Each row is where one point has got to under a steady rotation. How many steps took it there?
The counts run from 0 to 568.
[131 146 138  88 165 120 112 115 119  88 102 116 118  93 130 118 122 118
 165 129 164  96 171 142 120  54  93 159 155 114 153 129]
280
[143 191 135 131 170 158 121 141 107  91 145 119  86 114 140  98 142 152
 170 143 143  84 155 126 121 112 106 137 125 152 181 122]
359
[167 161 108 160 106 147 155 150 118 144 164 136 124 142 138  70 169 130
 178 129 141  88 124 147 105 142 150 168  93 152 137 143]
258
[125 145 162 102 158 115 115 127 145 101  93 114 132 113 119 123 116 114
 161 144 163 105 170 154 101  57 107 175 153 124 138 133]
281
[159 169 110 175 102 156 155 156 106 151 136 134 115 149 134  81 163 123
 169 134 142  77 119 124 108 147 139 154 108 154 132 145]
259
[164 156  90 119 173 114 128 114 124 112 155 190 130 129 141 134 106  93
 188 174 121 112 116 100 152 129 138 116 121 148 142 169]
62
[131  80 105 122 110 166 148 106 163 104 124 161 108 114 164  74 149 100
 175 133 135 155 151 159 164 110 126 144 136 113 120 136]
417
[154  84 137 143 105 156 131 120 160 121 114 150 112  94 182  80 152 133
 151 138 126 157 164 168 150 154 159 155 126 105 155 122]
225
[164 182 131 203 122 129 137 159 111 123 172 106  97 134 133 103 117 107
 155 143 112 122 121 127 120 119 116 129 116 165 173 158]
77
[179 135  97 118 138 144 145 131 118 133 198 140 143 142 152 102 148 113
 205 135 147 117 115  94 154 118 133 149 114 138 137 167]
160
[174 128 131 114 119  62 112 103 111 103 127 131 181  66 163 134 125 115
 125 123 155 123 124 122 141  84 139 152 138 114 134 155]
383
[156 156 142 159 121 167 147 162 107 142 124 137 111 120 147  82 175 149
 157 119 164  78 143 164 111 133 115 171 119 130 161 129]
450
[143 158 141 141  99  61 131 112 113  82 100 107 163  77 135 150 101  95
 125 134 149 123 122 120 125  69 134 158 139 136 109 145]
197
[166 158 111 126 153  63 111 107 117 109  95 136 149  82 133 137  85 100
 142 162 119  88 131 104 127 123 157 111 134  98 146 165]
478
[155 124 139 104 134  82 114 113 124  98 111 151 147  67 163 123 124 121
 131 110 150 119 139 173 117  59 116 179 113 112 138 139]
376
[137 185 123 152 144 141 121 135 101  95 142 123  74 120 140  86 138 138
 167 144 133  82 149 113 122 113 123 117 112 169 185 131]
174
[151 153 102  95 106  75 128  95 111  79 114 108 157  79 141 119 119 110
 144 122 158 101 117  99 149  66 140 138 129 128 111 142]
14
[127 150 133 140  92 108 108 114 106  71 109 144  97 100 125 103 144 113
 139 128 148  94 154 133 130  53 118 129 132 185 140 109]
93
[138 126 107 133  92 131 139 100 151  68 157 162 115 107 161 122 120  86
 152 146 129 166 114 127 176  83 128 142 128 173 104 135]
422
[154 135  92 131 106 127 131  90 132 100 154 183 135 132 133 128 136  86
 172 163 135 124 104 103 161 112 154 125 114 183 109 155]
245
[114 136 153 126 149 147 125 141 130 115 120  95  95 134 123  72 139 114
 181 130 152  99 180 146 110  66  97 151 152 138 163 124]
89
[148 144 147 159 117  74 127 129 121 120  77 131 160  97 113 148  97  73
 141 142 138 115 137 131 112  87 121 160 167 103 121 162]
380
[156 207 137 183 145 128 148 154 118 107 169 103  92 123 142  96 113 130
 152 134 107 122 108 127 118 111 106 152  97 163 164 137]
262
[168 118 109 138 129 139 158 134 134 154 156 175 149 144 135 105 134  74
 203 147 143 119 115 125 143 127 132 153 133 118 105 175]
154
[142 144 136 161 106 124 112 128  98  83 151 111  88 106 157  88 150 136
 149 114 145 116 146 129 143  70 115 134 121 185 174 117]
86
[142 133 133 131 124 139 116 125 101  94 139 114  90 103 153  70 161 132
 163 107 154 103 163 124 140  66  98 130 125 155 175 119]
87
[156 144 151  90 144  70 118 114 151 127 100 115 162  97 140 129 109 117
 141 145 142 111 142 157  91  81 152 178 116 114 120 147]
289
[167 175 135 136 157 152 109 141  97  95 141 136 104 105 149 122 159 155
 154 148 163  96 156 113 136 117 111 128 134 156 197 132]
543
[133 104 113 118 141 151 109  99 159  82 119 143  89  95 159  92 123 127
 169 168 120 148 174 115 176 133 144  98 145 124 173 129]
319
[141  72 118 114 131 166 138 112 165 122 118 174 117 114 161  90 141  94
 183 153 140 155 169 148 163 125 119 148 160 101 129 146]
233
[145 144 159 130 161  62 101 119 129 102 112 147 119  82 145 130  93 106
 138 136 111 123 148 157 109  68 103 143 124 122 156 138]
559
[127 157  96 145 134 132 156 114 144 106 120 191 105 128 136 113  94  68
 180 168 106 138 116 115 153 118 117 126 124 131 102 161]
333
[123 174 147 163 126  93 132 131 110  86  85 133 114  89 128 122  94  91
 139 130 125 118 138 148 121  54  94 156 138 125 129 134]
189
